500 stands for zero in the data rows.
A hidden rule labels the rows of this table. It goes by one to three of the table's principal directions, not those with the most spread.
tensor([464, 742, 338, 434, 524, 414, 336, 420, 414, 571, 546, 499, 676, 731, 584, 406, 578, 514, 495, 589, 454, 445, 487, 456, 496, 362, 482, 497, 493, 309, 517, 468, 379, 681, 703, 473, 562, 459, 672, 580, 212, 447, 400, 334, 431, 474, 479, 244, 630, 470, 564, 591, 441, 383]) MH
tensor([539, 327, 711, 450, 533, 631, 599, 416, 629, 464, 450, 554, 485, 557, 525, 678, 483, 445, 483, 565, 564, 556, 650, 657, 480, 657, 603, 607, 462, 504, 487, 541, 438, 397, 502, 654, 489, 560, 420, 472, 790, 515, 503, 454, 482, 439, 537, 532, 386, 373, 368, 473, 455, 620]) BM
tensor([415, 552, 480, 474, 452, 333, 431, 568, 576, 445, 544, 564, 450, 652, 521, 536, 528, 516, 612, 537, 479, 502, 467, 382, 571, 473, 557, 596, 427, 379, 532, 434, 373, 342, 631, 508, 411, 453, 429, 568, 399, 530, 506, 447, 300, 461, 495, 334, 441, 493, 494, 672, 428, 312]) MH
tensor([587, 347, 527, 446, 457, 561, 562, 560, 601, 490, 423, 491, 385, 529, 354, 512, 501, 564, 628, 564, 420, 559, 432, 479, 544, 502, 513, 557, 497, 641, 518, 519, 504, 395, 432, 522, 415, 500, 336, 468, 620, 539, 526, 638, 470, 549, 581, 470, 360, 522, 389, 478, 516, 475]) NF
tensor([519, 402, 534, 619, 546, 450, 489, 568, 567, 328, 574, 406, 486, 462, 498, 379, 345, 577, 351, 368, 381, 493, 553, 272, 460, 446, 416, 443, 758, 615, 458, 531, 602, 534, 491, 346, 487, 652, 490, 315, 298, 495, 557, 626, 404, 510, 469, 380, 647, 437, 563, 458, 559, 514]) NF
tensor([411, 461, 726, 647, 521, 500, 558, 500, 454, 405, 542, 614, 371, 533, 684, 498, 452, 470, 227, 457, 624, 432, 546, 542, 528, 610, 526, 443, 549, 573, 446, 270, 513, 512, 549, 543, 365, 603, 510, 417, 742, 504, 397, 407, 395, 370, 306, 569, 523, 447, 580, 518, 489, 630]) MH
tensor([266, 780, 274, 454, 567, 357, 422, 518, 490, 609, 514, 481, 468, 525, 569, 397, 598, 524, 365, 512, 630, 417, 541, 533, 346, 373, 435, 419, 377, 481, 455, 493, 630, 662, 652, 441, 506, 414, 585, 572, 301, 392, 572, 246, 480, 522, 526, 468, 583, 582, 557, 534, 537, 376]) MH
tensor([697, 571, 270, 363, 448, 482, 389, 387, 412, 535, 331, 541, 719, 552, 562, 648, 519, 516, 647, 467, 616, 450, 441, 530, 486, 456, 510, 506, 303, 333, 501, 475, 338, 546, 505, 556, 594, 394, 648, 588, 291, 437, 461, 341, 550, 423, 617, 293, 564, 483, 348, 483, 438, 255]) MH
tensor([588, 395, 579, 505, 441, 465, 573, 538, 513, 471, 368, 594, 463, 385, 433, 632, 501, 515, 522, 439, 578, 485, 553, 502, 470, 583, 537, 513, 467, 511, 431, 523, 508, 388, 394, 540, 514, 523, 428, 475, 597, 502, 620, 510, 467, 530, 516, 528, 434, 515, 418, 478, 483, 463]) MH
tensor([665, 339, 620, 533, 465, 578, 466, 442, 480, 396, 479, 471, 584, 505, 543, 584, 448, 542, 534, 408, 489, 476, 451, 433, 509, 514, 397, 520, 562, 487, 498, 436, 449, 454, 377, 537, 533, 608, 571, 503, 489, 460, 435, 624, 423, 380, 510, 471, 512, 400, 495, 422, 488, 543]) MH
tensor([512, 480, 455, 386, 433, 548, 531, 577, 565, 581, 418, 511, 404, 601, 374, 469, 570, 595, 660, 706, 383, 500, 282, 473, 585, 502, 482, 535, 386, 628, 528, 440, 453, 501, 449, 516, 447, 491, 375, 540, 576, 464, 460, 587, 498, 489, 544, 488, 379, 515, 406, 506, 481, 460]) BM
tensor([564, 482, 519, 496, 431, 504, 529, 549, 394, 527, 403, 557, 461, 417, 485, 535, 480, 520, 528, 373, 618, 449, 479, 399, 484, 487, 461, 444, 500, 546, 399, 495, 619, 547, 393, 535, 530, 514, 494, 515, 498, 454, 560, 484, 556, 543, 498, 514, 500, 579, 482, 417, 513, 437]) BM
tensor([515, 307, 572, 456, 579, 566, 522, 443, 637, 398, 498, 429, 437, 478, 458, 597, 476, 425, 465, 505, 510, 565, 666, 619, 499, 517, 564, 590, 515, 533, 566, 593, 489, 418, 505, 525, 424, 473, 380, 419, 596, 637, 521, 616, 485, 527, 595, 444, 398, 453, 461, 549, 533, 531]) MH
tensor([476, 406, 596, 464, 536, 624, 581, 544, 630, 500, 534, 405, 347, 532, 359, 445, 528, 513, 584, 613, 389, 581, 535, 539, 552, 509, 489, 563, 567, 625, 557, 595, 579, 426, 461, 526, 444, 498, 334, 474, 658, 612, 494, 690, 534, 586, 594, 617, 380, 493, 488, 488, 545, 618]) NF
tensor([614, 506, 501, 335, 422, 688, 573, 427, 582, 643, 243, 578, 506, 645, 444, 567, 685, 608, 680, 796, 533, 457, 330, 708, 576, 602, 497, 583, 198, 523, 479, 444, 305, 467, 450, 681, 457, 443, 386, 627, 781, 452, 337, 426, 501, 397, 654, 574, 263, 428, 247, 466, 418, 454]) MH
tensor([503, 594, 385, 526, 495, 333, 479, 590, 469, 441, 472, 461, 459, 415, 378, 415, 470, 580, 404, 472, 410, 420, 484, 354, 453, 423, 460, 408, 574, 570, 459, 484, 620, 634, 504, 329, 536, 528, 562, 411, 225, 453, 643, 578, 504, 513, 441, 401, 658, 560, 521, 479, 523, 417]) BM
tensor([553, 468, 343, 551, 481, 349, 389, 505, 272, 433, 452, 464, 675, 261, 500, 560, 396, 482, 510, 221, 584, 405, 519, 330, 383, 380, 419, 360, 639, 477, 530, 610, 635, 677, 324, 415, 705, 534, 718, 514, 076, 478, 611, 569, 689, 534, 496, 409, 735, 592, 665, 491, 582, 447]) MH
tensor([455, 654, 433, 595, 311, 346, 471, 689, 309, 580, 544, 568, 412, 334, 467, 309, 480, 578, 388, 331, 393, 426, 251, 208, 515, 481, 370, 322, 558, 520, 290, 197, 593, 488, 421, 309, 470, 591, 518, 414, 401, 306, 626, 477, 328, 527, 268, 501, 588, 656, 617, 478, 482, 382]) BM
tensor([554, 413, 490, 391, 389, 460, 492, 487, 576, 436, 266, 544, 487, 437, 487, 638, 601, 537, 572, 527, 571, 452, 554, 530, 519, 558, 489, 562, 335, 398, 462, 538, 342, 361, 426, 548, 480, 463, 387, 555, 468, 545, 530, 468, 384, 478, 614, 370, 396, 451, 391, 593, 467, 300]) NF
tensor([664, 345, 558, 400, 487, 605, 481, 386, 578, 413, 466, 385, 499, 584, 376, 485, 488, 473, 616, 572, 354, 604, 614, 525, 559, 472, 581, 576, 610, 502, 598, 831, 384, 399, 575, 529, 494, 535, 403, 501, 503, 702, 516, 652, 553, 645, 578, 344, 468, 440, 463, 565, 489, 562]) MH
tensor([471, 449, 384, 504, 519, 555, 514, 464, 412, 545, 529, 542, 556, 359, 558, 525, 402, 426, 432, 393, 553, 479, 456, 489, 414, 548, 493, 388, 480, 617, 458, 470, 590, 631, 453, 491, 546, 517, 578, 452, 505, 416, 497, 431, 668, 440, 482, 513, 560, 518, 471, 415, 524, 528]) MH
tensor([364, 530, 467, 537, 644, 559, 541, 579, 581, 541, 596, 489, 530, 544, 542, 430, 479, 518, 493, 532, 489, 495, 537, 407, 433, 484, 444, 498, 601, 597, 482, 615, 657, 657, 491, 480, 574, 509, 483, 470, 426, 457, 469, 504, 574, 526, 566, 579, 546, 438, 537, 409, 550, 579]) NF
tensor([419, 550, 524, 489, 479, 487, 535, 534, 524, 532, 468, 511, 435, 481, 547, 502, 532, 523, 455, 529, 577, 499, 506, 568, 489, 528, 454, 497, 457, 465, 475, 408, 523, 458, 483, 551, 451, 503, 464, 486, 588, 459, 528, 413, 454, 494, 494, 570, 475, 518, 535, 525, 482, 471]) MH
tensor([485, 660, 563, 580, 369, 450, 496, 621, 412, 542, 508, 511, 413, 517, 435, 312, 588, 630, 424, 452, 367, 385, 399, 324, 553, 483, 378, 417, 587, 472, 320, 244, 523, 451, 523, 399, 491, 597, 483, 431, 471, 422, 497, 529, 256, 481, 426, 509, 491, 564, 573, 496, 446, 473]) BM
tensor([311, 599, 406, 559, 503, 379, 480, 629, 399, 562, 599, 497, 539, 365, 515, 387, 435, 480, 445, 415, 446, 477, 470, 312, 440, 457, 442, 390, 644, 530, 475, 536, 660, 675, 436, 377, 629, 558, 565, 471, 265, 416, 594, 481, 606, 581, 404, 519, 670, 568, 690, 509, 566, 526]) MH
tensor([518, 486, 524, 440, 416, 521, 482, 409, 446, 532, 411, 469, 551, 390, 552, 610, 555, 424, 518, 440, 631, 525, 632, 683, 522, 544, 531, 516, 402, 319, 512, 516, 380, 355, 461, 582, 543, 452, 484, 546, 577, 592, 503, 411, 532, 572, 588, 550, 426, 555, 528, 614, 496, 467]) MH
tensor([592, 296, 631, 452, 410, 572, 605, 576, 654, 384, 379, 388, 188, 464, 304, 471, 520, 611, 546, 541, 426, 532, 493, 517, 555, 467, 399, 529, 493, 794, 550, 509, 593, 398, 388, 465, 376, 558, 308, 522, 635, 620, 540, 735, 467, 529, 627, 514, 373, 515, 412, 426, 624, 549]) BM
tensor([633, 516, 451, 503, 396, 498, 497, 500, 478, 408, 446, 385, 288, 414, 403, 385, 523, 566, 438, 468, 465, 514, 422, 493, 536, 463, 435, 413, 439, 642, 491, 510, 558, 432, 499, 392, 347, 459, 480, 542, 512, 562, 564, 614, 515, 526, 438, 558, 522, 589, 459, 449, 556, 456]) BM
tensor([529, 447, 641, 543, 389, 459, 505, 595, 579, 455, 376, 545, 386, 572, 476, 491, 615, 650, 522, 515, 429, 391, 430, 369, 498, 532, 376, 531, 483, 556, 411, 349, 464, 395, 478, 499, 474, 628, 433, 537, 534, 405, 478, 571, 169, 369, 514, 411, 386, 432, 476, 433, 476, 459]) MH
tensor([524, 484, 516, 421, 563, 520, 518, 445, 653, 506, 516, 480, 449, 726, 408, 492, 497, 551, 533, 713, 431, 579, 444, 644, 560, 446, 620, 606, 404, 566, 591, 444, 389, 423, 612, 519, 370, 453, 419, 488, 644, 534, 444, 479, 454, 505, 543, 465, 405, 483, 314, 566, 491, 510]) NF
tensor([158, 549, 442, 485, 651, 413, 529, 566, 683, 545, 557, 430, 457, 498, 439, 448, 622, 489, 569, 684, 442, 501, 675, 584, 390, 457, 522, 565, 565, 504, 640, 824, 600, 521, 595, 530, 579, 457, 409, 546, 403, 590, 555, 543, 561, 613, 643, 581, 444, 508, 635, 617, 521, 586]) BM
tensor([498, 474, 463, 424, 365, 582, 535, 490, 491, 603, 413, 491, 552, 422, 445, 499, 542, 618, 528, 559, 441, 470, 326, 537, 448, 582, 388, 439, 419, 519, 393, 347, 439, 415, 370, 543, 534, 602, 485, 470, 604, 324, 519, 455, 481, 429, 548, 607, 418, 522, 420, 507, 426, 505]) MH
tensor([478, 353, 613, 521, 492, 591, 566, 541, 607, 428, 480, 369, 274, 405, 371, 361, 529, 521, 407, 527, 331, 516, 557, 510, 519, 503, 414, 489, 647, 663, 499, 525, 606, 445, 482, 451, 375, 583, 330, 351, 636, 588, 526, 749, 392, 539, 515, 484, 405, 499, 563, 454, 540, 587]) MH
tensor([672, 409, 615, 508, 510, 637, 537, 507, 583, 463, 475, 451, 454, 627, 363, 382, 529, 633, 483, 558, 363, 501, 449, 439, 540, 443, 417, 543, 641, 584, 415, 505, 496, 466, 500, 485, 397, 587, 369, 374, 596, 519, 479, 677, 332, 546, 544, 439, 392, 452, 447, 448, 455, 538]) BM
tensor([617, 502, 354, 445, 515, 490, 501, 509, 565, 468, 435, 444, 454, 517, 374, 435, 495, 545, 592, 544, 452, 554, 499, 460, 505, 434, 570, 502, 496, 576, 529, 780, 509, 463, 567, 447, 449, 416, 408, 493, 410, 605, 594, 560, 591, 662, 562, 437, 505, 551, 404, 504, 507, 405]) MH
tensor([592, 644, 449, 423, 479, 552, 567, 526, 510, 646, 411, 549, 573, 583, 400, 478, 540, 614, 554, 645, 474, 486, 418, 515, 496, 530, 474, 499, 443, 477, 388, 422, 501, 577, 477, 540, 563, 510, 494, 456, 538, 368, 539, 410, 529, 513, 555, 551, 490, 496, 360, 430, 426, 449]) BM
tensor([407, 541, 344, 525, 504, 432, 451, 478, 359, 563, 590, 567, 578, 391, 584, 513, 402, 402, 427, 404, 510, 475, 372, 495, 437, 513, 538, 383, 436, 563, 528, 342, 525, 630, 498, 427, 557, 499, 672, 505, 435, 377, 488, 376, 622, 392, 377, 477, 631, 542, 521, 469, 533, 525]) NF
tensor([695, 525, 480, 508, 465, 506, 459, 434, 444, 476, 433, 473, 557, 511, 462, 512, 579, 527, 561, 493, 493, 489, 528, 536, 545, 454, 497, 513, 482, 393, 504, 565, 410, 433, 517, 496, 510, 424, 546, 544, 459, 583, 466, 582, 471, 559, 534, 483, 480, 536, 466, 481, 466, 438]) BM
tensor([747, 503, 681, 511, 297, 572, 491, 451, 369, 480, 351, 503, 498, 478, 504, 532, 568, 603, 511, 362, 579, 451, 428, 510, 557, 512, 349, 498, 489, 326, 353, 264, 423, 327, 376, 600, 448, 577, 536, 527, 635, 423, 504, 501, 288, 423, 465, 532, 431, 521, 500, 445, 412, 430]) NF
tensor([616, 531, 619, 567, 528, 617, 487, 526, 516, 409, 632, 382, 398, 625, 443, 294, 493, 579, 386, 443, 341, 490, 529, 315, 553, 423, 347, 479, 738, 544, 384, 448, 609, 523, 572, 406, 415, 588, 471, 375, 466, 540, 468, 689, 323, 520, 468, 454, 542, 441, 569, 407, 486, 561]) MH
tensor([381, 463, 563, 698, 590, 286, 453, 539, 406, 500, 695, 631, 516, 536, 597, 541, 411, 408, 406, 385, 523, 504, 421, 528, 477, 394, 662, 506, 557, 538, 625, 286, 500, 478, 592, 430, 458, 495, 639, 490, 557, 449, 464, 466, 390, 469, 277, 475, 525, 624, 606, 517, 535, 606]) BM
tensor([510, 429, 525, 432, 409, 666, 549, 503, 549, 490, 405, 372, 380, 406, 386, 347, 567, 556, 471, 537, 320, 476, 533, 470, 514, 556, 368, 444, 613, 572, 405, 552, 539, 466, 472, 494, 468, 601, 357, 371, 560, 540, 504, 648, 449, 518, 582, 451, 436, 468, 521, 469, 472, 527]) BM
tensor([636, 446, 331, 303, 490, 757, 545, 546, 636, 600, 369, 439, 576, 576, 382, 483, 525, 608, 752, 660, 412, 533, 359, 410, 561, 563, 410, 550, 421, 583, 435, 642, 461, 548, 372, 555, 541, 468, 292, 451, 478, 490, 450, 588, 622, 537, 779, 490, 373, 397, 325, 454, 471, 389]) MH
tensor([645, 635, 608, 685, 491, 261, 409, 630, 518, 424, 621, 599, 548, 715, 504, 461, 486, 654, 363, 512, 320, 442, 341, 226, 539, 502, 482, 538, 596, 363, 362, 119, 393, 396, 619, 337, 424, 619, 584, 343, 397, 282, 573, 570, 000, 370, 225, 365, 566, 439, 516, 483, 358, 389]) MH
tensor([479, 453, 460, 522, 581, 522, 516, 405, 433, 513, 456, 598, 641, 423, 664, 572, 410, 390, 491, 428, 676, 479, 493, 561, 475, 477, 621, 489, 405, 529, 542, 683, 490, 669, 475, 531, 569, 432, 593, 601, 485, 487, 404, 333, 736, 491, 461, 501, 581, 482, 410, 397, 554, 514]) BM
tensor([582, 723, 279, 577, 440, 366, 393, 533, 287, 531, 587, 414, 484, 353, 482, 327, 425, 468, 342, 369, 430, 505, 350, 399, 558, 422, 480, 332, 484, 476, 452, 256, 576, 610, 519, 263, 434, 400, 651, 413, 308, 429, 555, 530, 536, 521, 290, 500, 688, 677, 563, 456, 553, 354]) NF
tensor([515, 389, 515, 527, 553, 620, 553, 511, 521, 519, 498, 634, 442, 504, 657, 554, 472, 379, 521, 500, 592, 528, 430, 510, 576, 586, 571, 531, 368, 635, 521, 516, 482, 571, 486, 533, 415, 410, 425, 560, 701, 532, 339, 467, 563, 448, 452, 503, 424, 429, 417, 360, 551, 501]) BM
tensor([306, 654, 453, 459, 311, 356, 506, 526, 435, 545, 383, 558, 453, 371, 552, 434, 572, 580, 392, 509, 482, 390, 415, 488, 440, 556, 448, 388, 397, 398, 361, 324, 447, 435, 521, 482, 512, 580, 564, 518, 454, 304, 582, 252, 391, 400, 368, 468, 583, 558, 487, 557, 402, 386]) BM
tensor([575, 438, 434, 443, 446, 444, 484, 413, 462, 478, 318, 546, 557, 421, 520, 630, 514, 504, 569, 464, 653, 468, 465, 652, 488, 451, 553, 515, 332, 450, 564, 526, 388, 442, 442, 565, 488, 427, 538, 588, 494, 521, 495, 403, 560, 482, 558, 441, 471, 556, 396, 534, 497, 383]) BM
tensor([421, 529, 471, 490, 492, 412, 480, 562, 503, 536, 597, 476, 391, 520, 426, 471, 515, 482, 602, 587, 415, 587, 342, 557, 581, 431, 565, 529, 433, 532, 658, 425, 476, 376, 470, 439, 430, 408, 486, 581, 560, 541, 510, 574, 517, 570, 409, 618, 489, 603, 535, 574, 551, 545]) NF
tensor([428, 581, 415, 470, 447, 451, 472, 489, 419, 533, 486, 467, 544, 398, 519, 460, 472, 493, 453, 419, 531, 490, 504, 511, 466, 472, 490, 426, 499, 434, 470, 479, 509, 505, 476, 462, 553, 505, 554, 487, 398, 466, 559, 376, 567, 540, 488, 505, 595, 566, 540, 561, 516, 465]) NF
Here are more rows. What is the label of each one?
tensor([507, 495, 613, 524, 595, 566, 567, 464, 553, 464, 554, 507, 486, 559, 533, 492, 431, 485, 384, 488, 603, 540, 637, 549, 472, 511, 532, 526, 607, 486, 446, 608, 569, 513, 575, 577, 436, 543, 438, 395, 616, 544, 561, 432, 526, 572, 492, 546, 503, 463, 515, 516, 453, 562]) ~ BM
tensor([532, 610, 395, 442, 411, 562, 450, 458, 376, 631, 435, 387, 651, 427, 428, 393, 556, 641, 426, 514, 435, 402, 395, 479, 420, 461, 290, 367, 546, 443, 351, 355, 527, 614, 390, 476, 618, 618, 593, 406, 373, 319, 519, 502, 507, 497, 566, 550, 531, 564, 554, 510, 447, 487]) ~ MH
tensor([577, 464, 539, 487, 436, 570, 493, 516, 430, 452, 409, 459, 553, 392, 454, 497, 558, 569, 515, 387, 459, 371, 562, 323, 450, 499, 309, 442, 623, 467, 359, 557, 594, 590, 362, 486, 652, 593, 552, 489, 311, 464, 516, 636, 478, 462, 580, 451, 553, 445, 544, 393, 479, 488]) ~ BM
tensor([349, 467, 679, 576, 393, 441, 530, 571, 373, 445, 434, 567, 307, 297, 599, 557, 547, 459, 298, 320, 678, 353, 589, 430, 442, 609, 403, 389, 498, 541, 356, 360, 668, 523, 401, 533, 487, 601, 504, 522, 587, 447, 569, 479, 428, 409, 365, 594, 491, 550, 662, 492, 520, 539]) ~ BM
tensor([674, 496, 488, 448, 466, 664, 549, 516, 548, 558, 405, 443, 527, 518, 355, 412, 544, 635, 557, 526, 409, 499, 441, 453, 483, 508, 394, 493, 562, 534, 363, 556, 522, 462, 429, 506, 513, 558, 396, 400, 549, 453, 553, 577, 448, 564, 620, 538, 427, 470, 413, 413, 452, 495]) ~ NF
tensor([450, 478, 288, 449, 619, 455, 478, 467, 445, 581, 534, 605, 656, 442, 599, 662, 405, 327, 660, 459, 678, 575, 458, 597, 462, 448, 677, 527, 338, 536, 687, 720, 498, 653, 461, 521, 611, 315, 597, 669, 406, 538, 487, 351, 854, 564, 529, 507, 577, 541, 456, 479, 599, 488]) ~ BM
tensor([676, 486, 518, 454, 507, 552, 485, 390, 468, 481, 304, 561, 599, 538, 554, 583, 544, 509, 525, 473, 640, 429, 636, 482, 440, 514, 501, 508, 477, 427, 418, 725, 481, 581, 524, 613, 574, 509, 541, 556, 450, 504, 498, 417, 514, 516, 562, 366, 526, 415, 404, 399, 454, 412]) ~ MH
tensor([254, 696, 379, 501, 468, 408, 506, 611, 438, 618, 621, 440, 401, 396, 444, 362, 540, 500, 423, 546, 414, 490, 432, 517, 476, 483, 430, 387, 487, 559, 516, 329, 626, 584, 493, 379, 544, 486, 550, 505, 431, 443, 556, 469, 586, 521, 450, 656, 576, 624, 642, 562, 563, 566]) ~ MH
tensor([455, 425, 363, 418, 589, 504, 514, 472, 552, 503, 502, 515, 587, 506, 449, 464, 388, 476, 509, 548, 419, 520, 490, 475, 448, 422, 590, 485, 566, 622, 556, 710, 502, 656, 547, 444, 559, 528, 484, 420, 360, 515, 532, 450, 672, 579, 541, 303, 600, 468, 424, 510, 518, 512]) ~ BM
tensor([783, 380, 725, 418, 352, 809, 639, 510, 661, 531, 313, 375, 440, 630, 290, 433, 642, 745, 742, 703, 287, 532, 475, 476, 604, 599, 334, 595, 599, 513, 374, 587, 434, 267, 390, 658, 514, 639, 284, 451, 759, 515, 439, 764, 369, 555, 729, 631, 257, 418, 337, 360, 379, 563]) ~ BM
tensor([346, 502, 562, 438, 421, 539, 530, 474, 497, 563, 397, 519, 472, 403, 606, 603, 582, 439, 517, 516, 647, 461, 578, 624, 501, 634, 500, 509, 342, 410, 475, 479, 457, 437, 446, 635, 543, 493, 446, 591, 636, 495, 459, 370, 540, 446, 567, 618, 394, 499, 520, 568, 489, 493]) ~ MH
tensor([429, 509, 427, 611, 516, 395, 492, 562, 459, 477, 610, 437, 477, 332, 434, 397, 447, 521, 422, 392, 379, 504, 403, 451, 419, 407, 448, 416, 590, 603, 533, 437, 634, 527, 437, 325, 519, 511, 617, 474, 379, 413, 582, 595, 512, 487, 391, 576, 617, 593, 561, 407, 580, 572]) ~ NF
tensor([810, 190, 839, 607, 517, 721, 594, 515, 578, 385, 556, 554, 539, 571, 449, 632, 426, 497, 598, 383, 425, 578, 545, 370, 555, 608, 455, 648, 702, 552, 432, 511, 504, 401, 359, 578, 504, 630, 412, 441, 724, 528, 466, 782, 350, 429, 525, 509, 353, 319, 448, 300, 480, 662]) ~ NF
tensor([391, 578, 411, 446, 549, 548, 629, 599, 613, 682, 540, 462, 410, 483, 336, 329, 455, 535, 570, 621, 384, 625, 417, 527, 485, 438, 571, 510, 513, 651, 477, 602, 661, 525, 514, 458, 471, 450, 353, 424, 619, 424, 608, 452, 635, 691, 535, 621, 454, 619, 365, 392, 541, 516]) ~ MH
tensor([525, 360, 571, 368, 393, 590, 532, 518, 570, 549, 408, 497, 461, 454, 498, 650, 513, 431, 722, 523, 528, 615, 470, 575, 597, 591, 530, 620, 364, 429, 565, 506, 392, 306, 349, 616, 501, 464, 348, 588, 674, 539, 507, 511, 509, 530, 592, 528, 350, 475, 450, 531, 523, 453]) ~ MH
tensor([373, 603, 465, 511, 605, 368, 506, 549, 607, 510, 567, 567, 478, 685, 488, 456, 500, 603, 447, 597, 483, 455, 439, 494, 403, 389, 529, 522, 497, 575, 519, 462, 534, 541, 652, 464, 481, 539, 545, 494, 437, 391, 553, 360, 389, 468, 472, 431, 557, 485, 448, 504, 463, 517]) ~ BM
tensor([481, 511, 588, 558, 576, 524, 571, 589, 598, 481, 622, 449, 334, 534, 433, 405, 448, 474, 430, 532, 414, 562, 540, 493, 591, 483, 519, 542, 580, 593, 511, 408, 604, 497, 564, 428, 391, 486, 376, 365, 617, 576, 504, 630, 442, 552, 487, 541, 453, 516, 512, 450, 538, 542]) ~ MH
tensor([461, 566, 418, 466, 433, 398, 452, 520, 392, 521, 464, 504, 563, 410, 516, 515, 412, 540, 458, 374, 556, 455, 432, 418, 450, 470, 469, 407, 510, 415, 420, 335, 536, 473, 414, 481, 551, 555, 580, 411, 366, 368, 606, 368, 495, 496, 454, 472, 631, 572, 508, 557, 473, 391]) ~ NF
tensor([388, 556, 446, 519, 521, 434, 484, 538, 480, 572, 564, 515, 520, 473, 550, 496, 456, 435, 516, 478, 543, 553, 477, 526, 493, 495, 567, 499, 472, 486, 563, 507, 514, 506, 512, 488, 522, 470, 504, 529, 498, 483, 533, 406, 564, 551, 464, 552, 521, 554, 572, 550, 548, 514]) ~ NF
tensor([466, 760, 248, 451, 488, 506, 404, 476, 260, 637, 605, 441, 713, 416, 555, 404, 470, 443, 520, 422, 486, 465, 461, 381, 500, 430, 407, 354, 526, 366, 453, 480, 578, 772, 456, 406, 720, 425, 732, 548, 158, 434, 454, 411, 772, 547, 498, 532, 747, 566, 597, 472, 527, 447]) ~ MH
tensor([412, 550, 380, 502, 548, 477, 521, 537, 501, 552, 545, 473, 525, 403, 524, 474, 405, 470, 444, 484, 501, 520, 472, 509, 479, 511, 527, 438, 474, 558, 507, 439, 573, 579, 469, 425, 546, 478, 527, 415, 450, 441, 523, 436, 630, 514, 501, 565, 591, 538, 473, 464, 555, 492]) ~ MH
tensor([550, 347, 655, 469, 529, 576, 566, 436, 676, 477, 472, 526, 570, 652, 441, 596, 541, 533, 606, 676, 405, 565, 603, 632, 542, 567, 609, 657, 529, 435, 551, 574, 301, 309, 552, 613, 503, 538, 382, 460, 684, 586, 426, 545, 399, 518, 625, 472, 330, 404, 371, 581, 416, 577]) ~ MH
tensor([511, 473, 509, 542, 567, 571, 543, 503, 496, 500, 464, 547, 519, 455, 596, 529, 420, 447, 397, 406, 641, 474, 605, 458, 468, 588, 535, 464, 516, 551, 395, 539, 592, 603, 499, 537, 501, 509, 453, 398, 554, 490, 492, 421, 564, 492, 524, 513, 503, 460, 464, 427, 519, 477]) ~ NF
tensor([638, 553, 477, 597, 391, 505, 450, 517, 294, 439, 464, 461, 455, 304, 555, 417, 452, 525, 310, 239, 567, 384, 463, 305, 495, 507, 293, 316, 555, 519, 304, 265, 654, 608, 385, 402, 472, 555, 607, 416, 383, 415, 508, 567, 444, 413, 406, 500, 616, 550, 573, 365, 532, 386]) ~ NF
tensor([460, 427, 362, 380, 505, 527, 573, 510, 667, 606, 415, 466, 512, 425, 348, 600, 522, 519, 704, 708, 475, 614, 422, 699, 486, 581, 554, 583, 320, 541, 619, 556, 443, 373, 396, 592, 472, 409, 348, 503, 640, 498, 564, 537, 632, 527, 688, 647, 314, 536, 360, 581, 498, 443]) ~ NF
